In the data rows, the value 128 means zero.
Every row has a hidden score. In each pair, how much higher is the second row's than the first's? 20 means about the same, 40 much higher and 0 much lower. The score is a weighted sum of the row's numbers plus the product of two more (or one squared), each taken from its middle value.
[ 99 118 127 105 131  92 130 114 133 140 124 155 127 123 120 146]
[162 119 106 160 111 108 122 120 103 175 135  89 110 102 139 110] >> 17
[135 112 104 143 111 120 124 125 116 157 145 114 102 115 127 117]
[136 125 110 134 108 155 102 147 117 122 145 114 119 127 133 117] >> 22
[ 80 115 255  84 207  79 129 122 220  81 101 168 242 160  94 216]
[131 130  98 126 111 143 116 148 110 137 182 128 101 122 129 115] >> 21
[125 117 132 118 112 144 105 112 130 122 123 108 102 114 144 107]
[156 141 107 114 105 132  91 143 135 114 129 110 139 128 130 116] >> 22
[157 135 122 171 129 131 170 132 108 115 116 144 115 143 111 114]
[155 141 126 126 134 132 133 108 108 132 117 111 122 127 123 114] >> 21
[144 110 154 112 128  91  97 192 146 105 117  81 113  92 204 118]
[133 147 117 165 104 117 135 177 121 103 116 108 129 135 119 115] >> 20
[119 148 108 181 131 125 172 114 111 165 123 141  99 135 120 117]
[118 109 167  86 183  91 110  95 127 122 136 115 145 108 146 152] >> 6
[126 116 106 133 115 121 103 121 121 108 153 112 117 126 134 114]
[143 129 113 112 119 133  99 149 131 112 127 122 124 126 132 114] >> 22
[124 142 121 125 140 146 129 105 118 112 110 153 122 143 118 131]
[130 122 121  94  94 207 145  88 104 154 124 149  94 131 118 108] >> 17
[139 127 103 142 120 182 104 108 102 157 145 147 117 130 128 127]
[202 148 101 135 104 126  88 130 104 178 146  97 150 132 133 107] >> 20
[118 106 127 155 102 104 114 209 133 153 153  83  89  92 208 102]
[130 121 114 113 125 153 141 100 107 123 111 135 128 138 116 116] >> 15
[130 139 130 161 134 115 175 130 109 128 129 109 100 125 116 111]
[127 145 116 140 124 177 128 109 114 107 117 117 112 136 114 128] >> 28
[145 125  99 160 111 159 120 126 109 199 162 140  98 112 138 101]
[153 124 116 129 115 149 101 148 124 146 154 110 107 113 155 107] >> 21
[161 129 110 161 106 189 117 120 123 160 145 143 116 132 121 111]
[ 84 112 191 102 167  71 173  99 149  93  95 150 157 138 107 212] >> 26
[ 96 115 135 108 138  97 149 104 134 107 113 126 143 142 110 176]
[147 141 152  94 120 155  89 131 138 108 139 165 143 138 122 113] >> 25
[150 149 132 116 118 127 118 123 112  98 108 122 140 139 121 132]
[ 96 107 154 128 134  79 129 125 134 113 118 103 116 113 120 135] >> 11
[177 156 128  85 123 104  76 229 177  90 123  81 255 124 179 114]
[ 88 115 171  86 152  96 120 161 217  89 107 142 173 151 116 216] >> 14
[119 148 116 145 141 139 168 101 107 126 120 130 109 143 116 117]
[129 120 115 154 128 108 146 114 116 115 117 136 128 130 112 130] >> 14
[121 120 113 111 121 117 109 132 119 127 122 121 136 131 143 137]
[ 95 116 138 119 149  86 139 121 116 123 116 152 121 124 120 153] >> 18
[151 136 117 104 114 142  90 172 142  95 116 104 138 132 130 117]
[220 145 112 106 100  99  78 215 125 110 137  81 173 118 180  97] >> 20
[133 119 108 150 113 124 105 110 105 194 145 113 116 115 130 116]
[171 149 126 112 113 191  92 215 129 112 176 134 121 133 155 108] >> 26
[140 125 122 143 117 128 144 108 105 135 116 152 106 126 120 126]
[137 108 146  94 113 134 113 123 118 116 105  98 119 110 132 127] >> 17
[133 138 153 148 116 116 165 150 120 102 117 108 113 126 122 120]
[130 103 131 160 110 116 123 139 111 130 134  86  90  92 168 117] >> 18
[136 150 109 168 139 137 168 122 107 101 124 143 114 136 116 119]
[108 125 118 175 113 126 189 125 115 161 119 144  96 132 117 129] >> 19
[151 137 147 110 117 139 123 117 112 125 111 117 109 123 134 117]
[121 126 105 142 110 176 125 125 124 142 152 155 115 131 134 124] >> 14
[111 127 120 131 112 126 159 119 108 150 123 146 111 138 112 128]
[128 131 124 118 126 117  98 140 150 101 113 114 148 133 131 123] >> 20
[105 125  98 164 108 147 127 127 110 170 142 125 111 120 146 108]
[131 123 135 111 116 161 116  87 105 142 116 108 106 112 133 125] >> 24
[114 126 131 161 123 103 210 118 116 133 116 107  95 108 126 108]
[107 111 118 138 120 155 122 126 125 148 127 136 108 121 120 119] >> 17
[156 139 158 119 121 115 128 190 148 103 115  95 117 117 133 110]
[159 128 113 138 104 155  94 172 128 107 141 107 131 127 140 105] >> 19
[105 122 105 166 122 129 148 114 122 125 129 154 117 145 118 131]
[136 138 133 113 112 157 114 111 127 107 128 103 119 130 135 123] >> 19
[120 116 168  93 255  98  82  93 255  79  99 153 255 143 128 173]
[131 116 104 178 110 131 112 128 117 186 137 117 103 114 136 111] >> 26
[146 174 134 135 164 122 112 135 154 102 117 121 167 146 119 133]
[130 111 115 114 102 165 137  92  98 129 111 148 102 132 112 117] >> 14
[141 132 118 114 116 159 121 121 121 125 148 173 116 131 118 122]
[122 131 117 108 110 150  94 160 140 102 136 108 129 133 132 111] >> 24
[166 137  98 116 116 110  98 133 112 172 132 121 130 126 131 104]
[126 142 122 131 109 134 103 169 117 112 142 135 119 124 134 111] >> 25
[125 153 119 137 114 121 132 117 121 120 120 106 110 127 131 110]
[123 145 134  89 121 112  94 189 161  78  99  95 185 152 136 113] >> 28
[133 117 118 129 113 129 114 111 121 120 126 114 124 135 117 131]
[149 140 108 130 113 158 122 120 111 131 133 104 116 133 135 111] >> 27
[160 139 109 143 111 162 119 135 115 132 180 165 101 117 132 120]
[122 129 119 117 116 136 106 145 148 109 119 121 156 137 122 119] >> 29
[123 131 118 113 110 114  98 141 112 120 123 106 120 127 129 122]
[136 123 104 133 122 166 104 129 139 122 143 118 114 125 125 127] >> 16
[137 123 108 121 117 173  93 166 155  97 138 116 142 130 123 121]
[122 148 111 120 123 195 165  90 113 135 120 116 115 146 118 125] >> 37
[145 128 124 100 113 141  93 165 123 105 117 106 163 135 135 116]
[145 135 127 108 131 138 106  93 120  96 113 131 142 139 129 125] >> 15
[154 138 112 113 113 151 131 122 106 138 115 116  97 125 135 107]
[184 139 106 161  98 123 102 124 103 173 143  94 132 116 139 106] >> 9
[103 122 102 176 112 122 143 142 123 142 124 135 100 139 111 133]
[169 134  97 150 102 128 115 106  98 255 148  98 131 129 119 111] >> 9
[152 136 108 131 105 125 116 124 100 140 149 101 122 117 149 108]
[118 142 116 115 119 148 129  97 103 143 116 129 127 142 121 118] >> 22
[115 139 108 121 113 153 137  89 103 142 121 152  99 136 117 120]
[243 131 109 111 104 116  85 167 112 135 124  80 198 120 147  99] >> 11
[107 113 113 112 255 102 110  75 185 170 115 244 162 133 111 171]
[131 134 108 113 120 197 111 116 113 137 185 163 114 125 131 133] >> 18
[121 118 136 163 117 100 146 125 127 154 130 110 102 106 135 111]
[127 126 101 109 105 155 116 116 107 214 148 113 122 125 127 117] >> 19
[141 137 162  86 105 122  85 130 139  85 115  93 167 127 156 115]
[140 156 116 136 111 132 153 122 122 108 133 125 127 130 116 110] >> 24
[126 120  97 142 107 152 117 135 105 175 151 130  99 120 132 109]
[133 130 113 147 119 216 112 135 113 151 141 134 105 131 123 124] >> 20
[121 117 107 118 107 150 134  91 106 144 125 149 108 137 118 130]
[141 124 114 111 241 120 118  77 124 162 131 176 132 141 110 151] >> 12
[100 134 131  90 133  91 115 134 167 106 124 137 151 151 103 179]
[ 97 108 142  99 148  83 152 100 130 125 102 165 154 149 102 187] >> 18
[165 140 114 161 128 143 173 119 103 110 107 111 105 141 118 114]
[120 122  95 186 102 170 115 134 109 163 173 139 101 122 127 113] >> 11
[142 131 120 137 102 182  98 124 119 127 168 134 110 115 136 117]
[130 123 102 168 120 138 123 146 111 157 138 124 116 118 131 119] >> 24
[138 137 167 115 112 136 103 173 121  92 122 100 124 135 132 102]
[118 120 108 153 103 174 135 121 115 169 149 146 105 125 122 119] >> 16
[127 118 111 158 104 178 111 134 115 129 152 110  99 100 151 106]
[125 138 126 212 112 140 175 113 107 126 132 131 103 131 120 110] >> 23
[ 85 127 147 106 157  94 154 102 140 106 114 186 136 136 112 145]
[139 122 103 167 118 159 118 132 106 156 144 119 105 111 138 112] >> 13
[136 121 114 119 100 147 124 113 107 142 158 143 106 115 137 116]
[101 114 118 110 129 116 162 105 115 127 122 154 123 142 110 142] >> 25
[172 142 168  99 107 162  80 255 212  89 134  97 132 114 159 102]
[133 138 111 189 120 127 186 113 107 125 124 144  98 145 116 119] >> 21
[199 135 100 126 106 119 106 108 100 237 141  90 153 121 142 108]
[ 90 121 137 109 135  92 146 140 128 112 131 181 123 136 116 135] >> 39
[118 134 103 168 109 109 127 114 109 143 147 118 119 125 125 119]
[ 91 112 123  99 121  98 155 120 143 104 111 145 134 135 118 191] >> 27
[139 127 103 176 109 158 119 133 108 127 144 114 102 114 136 113]
[105 134 111 130 111 143 139 120 108 157 133 143 124 134 112 128] >> 22
[129 117 110 114 148 104 105 133 119 118 128  85 147 109 148 121]
[125 134 110 132 169 144 136  96 121 122 108 151 126 144 113 150] >> 29
[133 124 136  94 126 120 114 100 122 106 109 112 129 124 137 116]
[112 116 100 164 126 164 122 129 123 126 138 172 102 124 125 119] >> 27
[119 141 123 129 111 143 154 107 102 127 126 174 102 146 117 114]
[128 136 110 134 112 169 101 148 120 110 153 142 110 122 131 112] >> 14
[141 154 123 183 129 153 198 126 108 126 118 131 103 139 122 111]
[111 128 108 111 134 127 134 110 120 181 130 111 129 132 123 127] >> 7
[120 130 129 113 119 139 146  89 104 161 117 120  94 126 123 114]
[149 135 107 151 133 116 157 109 102 131 121 139 117 139 111 113] >> 17
[125 137 104 130 123 134 122 153 104 137 149 109 105 119 132 112]
[120 113 110 141 102  95 121 118 109 151 146 107  96 104 133 126] >> 16
[137 120 111 107 131 135 112 119 118 135 130 115 139 140 129 129]
[136 130 134 102 107 170 142 109 116 111 122 109 116 144 120 120] >> 24
[ 87 117 119 107 122  96 171 100 124 137 118 178 131 158 109 153]
[143 133 110 143 101 208  96 160 134 127 150 118 125 119 159 122] >> 13
[149 135 114 133 140 109 136  83 111 136 122 157 118 136 118 116]
[126 133 107 119 125  95 155 102 106 153 150 114 137 138 119 166] >> 28
[137 123 139  95 212 133 104  84 151 120 110 143 175 135 128 131]
[107 118 140 154 104 124 154 128 111 132 123 122 111 122 131 129] >> 28
[119 115 141 107 125 117 128  89 108 139 123 101 109  99 143 105]
[166 138 108 154 111 233 111 141 103 156 162 137 103 127 129 109] >> 23
[139 153 134 111 120 122 114 140 123 104 124 109 124 123 139 109]
[110 114 120 107 120 139 103 104 106 114 110 139 154 141 123 122] >> 26
[116 121 140 123 120 146 124 105 125 117 113 139 101 120 133 113]
[128 109 126 122 125 110 104 162 132 111 128  90 111  99 173 105] >> 20
[162 134 146 103 125 131 112 110 114  99 111 107 161 137 126 121]
[126 159 119 120 134 166 134  97 112 114 119 139 111 138 117 126] >> 38
[131 133 104 152 110 152 112 122 114 189 138 147  99 112 132 107]
[134 129 102 143 104 157 112 125 129 131 139 116 125 126 108 110] >> 17
[108 127 125 104 124 133 161 120 115 115 113 124 122 142 118 118]
[143 158 127 142 123 149 161 146 108 100 121 127 107 142 115 127] >> 31
[130 133 111 134 114 120 127  97 103 142 143 126 114 129 117 113]
[108 117 122 154 113 118 122 115 123 127 117 135 120 130 127 135] >> 25
[111 133 184  99 121 105 109  97 126  86 116 121 167 146 120 124]
[115 112 114 116 120 109 106 133 126 128 124 119 117 125 121 130] >> 17
[129 127 106 126 120 144 111 109 111 183 149 107 127 122 133 139]
[101 124 112 182 119 157 111 126 122 155 133 151 120 123 124 138] >> 20
[170 127 112 134 113 189 102 141 115 158 168 131  97 104 150 102]
[121 124 125 140 126 118 111 118 131 107 139 132 155 134 123 134] >> 23
[104 114 137  92 132  89 128  99 116  94 106 134 152 144 104 183]
[102 140 117 177 110 110 206 128 105 112 117 118 107 141 109 114] >> 27
[ 99 132 126 117 122 117 142 112 122 140 135 211 115 129 109 148]
[112 129 127 110 132 123 130 113 130  98 106 140 132 145 114 139] >> 18
[249 145 113 106 103 116  76 189 114 117 141  81 189 125 157  97]
[163 134 123  94 116 128  76 239 255  80 126  89 192 126 166 114] >> 32
[148 125 110 147 110 148 110 134 109 138 150 111  98 111 161 103]
[123 105 127 100 209  96 102  75 155 111 128 127 152 119 128 165] >> 11
[128 133 108 125 109 131 110 123 113 146 153 122 113 129 128 116]
[127 109 114 128 123 120 114 142 148 114 136  94  97 101 160 115] >> 21
[138 128 104 161 116 143  99 147 125 140 158 145 104 122 126 102]
[151 125 100 150 105  94 111 116 101 255 134  84 119 110 159 105] >> 15
[128 139 111 147 119 196 145  95 110 135 120 144 111 134 112 129]
[104 103 144 112 134  81 160 126 120 134 113  91  99  92 151 110] >> 12
[131 121 135 124 249 113 113  84 167 110 110 137 171 129 124 135]
[118 127 108 142 134 106 136  95 113 126 127 116 104 125 127 107] >> 30
[125 110 136 119 112 105  95 150 133 105 131  99 127 116 144 117]
[122 119 101 152 114 169 115 125 114 143 151 131 105 124 135 115] >> 17
[113 142 104 144 110 217 113 109 124 150 177 122 104 119 139 120]
[149 140 106 133 120 135 143  94 108 136 125 139 115 142 117 113] >> 17
[146 137 122 141 107 139 136 133 106 142 130 137  99 124 113 113]
[ 85 121 147  93 179 101 164 108 140 104 115 228 153 155  99 219] >> 21
[139 121 106 130 106 119 129 128 105 169 131 146 107 128 119 121]
[154 144 166 123 132 122  94 156 136  90 106  96 145 134 129 107] >> 18
[131 147 112 187 135 138 188 109 104 132 122 174 109 135 109 117]
[122 129 104 147 114 135 112 131 124 137 155 122 137 126 133 107] >> 20
[158 138 120 164 126 130 145 156 123 112 119 112 126 124 123 120]
[ 84 110 171  84 175  71 138 111 168  84 109 137 174 161  99 165] >> 24
[116 125 114 102 121 117 120 130 106 156 141 121 151 143 119 114]
[128 128 131 136 142 146 142  92 107 115 136 107 116 117 127 114] >> 7
[121 116 128  92 115 121 107 143 116 128 125  92 159 120 137 111]
[140 122 112 150 117 108 123 119 112 165 133 104 114 106 146 112] >> 17
[130 123 116 127  99 169 113 134 114 158 169 134 104 119 140 114]
[128 130 110 150 113 161 118 130 117 171 144 155 113 136 118 108] >> 29
[118 127 127 116 115 119 130 101 102  95 116 112 141 134 116 114]
[144 130 115 155 108 142 104 151 120 104 132 127 111 128 130 137] >> 21
[ 84 112 181  89 163  72 152 108 176  84  96 130 163 140 108 190]
[123 112 110 131 125 134 134 111 116 133 126 139 140 140 123 142] >> 22
[115 100 126  89 255  89 100  75 167 137 129 148 158 116 133 192]
[198 141  97 134 101 135 121 113 104 161 144 112 107 118 134 105] >> 29
[125 127 134 150 125 118 141 102 117 120 121 119 114 122 132 125]
[173 118 101 124 103 135 118 113 102 244 135 107 131 124 135 124] >> 17
[152 154 123 159 124 131 147 147 121 104 126 108 119 134 122 105]
[111 121 117 102 121 120 164 100 106 141 118 139 108 137 109 120] >> 18
[126 120  99 154 111 168 123 124 105 171 141 158 114 124 133 111]
[150 140 125 107 114  96  95 138 104 112 131 100 138 128 133 110] >> 16
[122 139 106 147 107 181 133 111 110 152 135 161 105 129 127 119]
[110 108 117  90 171 115 114  75 130 144 129 181 156 126 114 142] >> 16
[138 136 133  99 146 133 103 117 138  96 107 104 144 142 133 118]
[115 119  97 153 109 181 127 121 111 125 156 167 105 132 122 107] >> 29
[109 135 136 161 115 132 182 111 110 167 113 158  99 135 117 132]
[116 144 153 167 114 130 177 143 107 103 120 109 117 138 108 121] >> 17
[128 129 111 178 109 202 109 127 112 151 146 140 101 130 126 119]
[ 82 119 255  74 187  81 109 161 225  77 101 168 202 157 106 185] >> 34
[ 85 120 174  86 221  86 192 116 152  88 101 163 149 149 101 207]
[124 130 129 171 129 116 150 115 114 136 125 106 121 122 121 108] >> 10
[146 138 108 123 117 131 110 157 127 111 132 131 119 133 126 116]
[134 122 104 150 104 182 137 121 101 189 140 140 104 121 123 109] >> 16
[128 141 119 124 127 138 128  93 112 124 128 109 134 129 127 107]
[142 120 109 143 121  94 159 105 118 141 134 121 120 139 110 119] >> 20
[138 113 107 156 102 157 109 161 120 135 149 111  97 102 154 105]
[155 127  99 131 107 164 107 155 107 145 160 134 104 119 145 107] >> 21
[141 142 116 118 120 143  95 192 142  99 135 111 136 135 130 111]
[ 92 119 125 118 127 107 147 115 133 114 127 202 141 143 109 151] >> 31
[145 102 143 149 108  92 112 138 112 151 144  80  91  92 208 107]
[217 150 110 109 100 130  81 189 114 119 141  82 168 124 161 101] >> 20
[156 131 143 107 119 144  80 254 147  88 148  98 128 117 177 113]
[113 121 108 170 108 175 133 118 111 174 143 132 101 117 130 110] >> 15
[113 146 109 155 128 131 161  92 107 140 123 151 106 135 125 120]
[138 127 119 124 112 151 100 149 140 103 147 123 108 112 162 122] >> 17
[ 76 106 209  94 200  72 224 100 173  90  97 170 181 166  91 255]
[138 120 105 117 126 119 110 129 133 131 145 133 136 124 128 124] >> 12
[111 129 100 147 127 126 163  98 109 179 137 148 102 133 113 114]
[119 119 100 212 117 162 136 123 107 158 142 150 102 119 127 120] >> 19
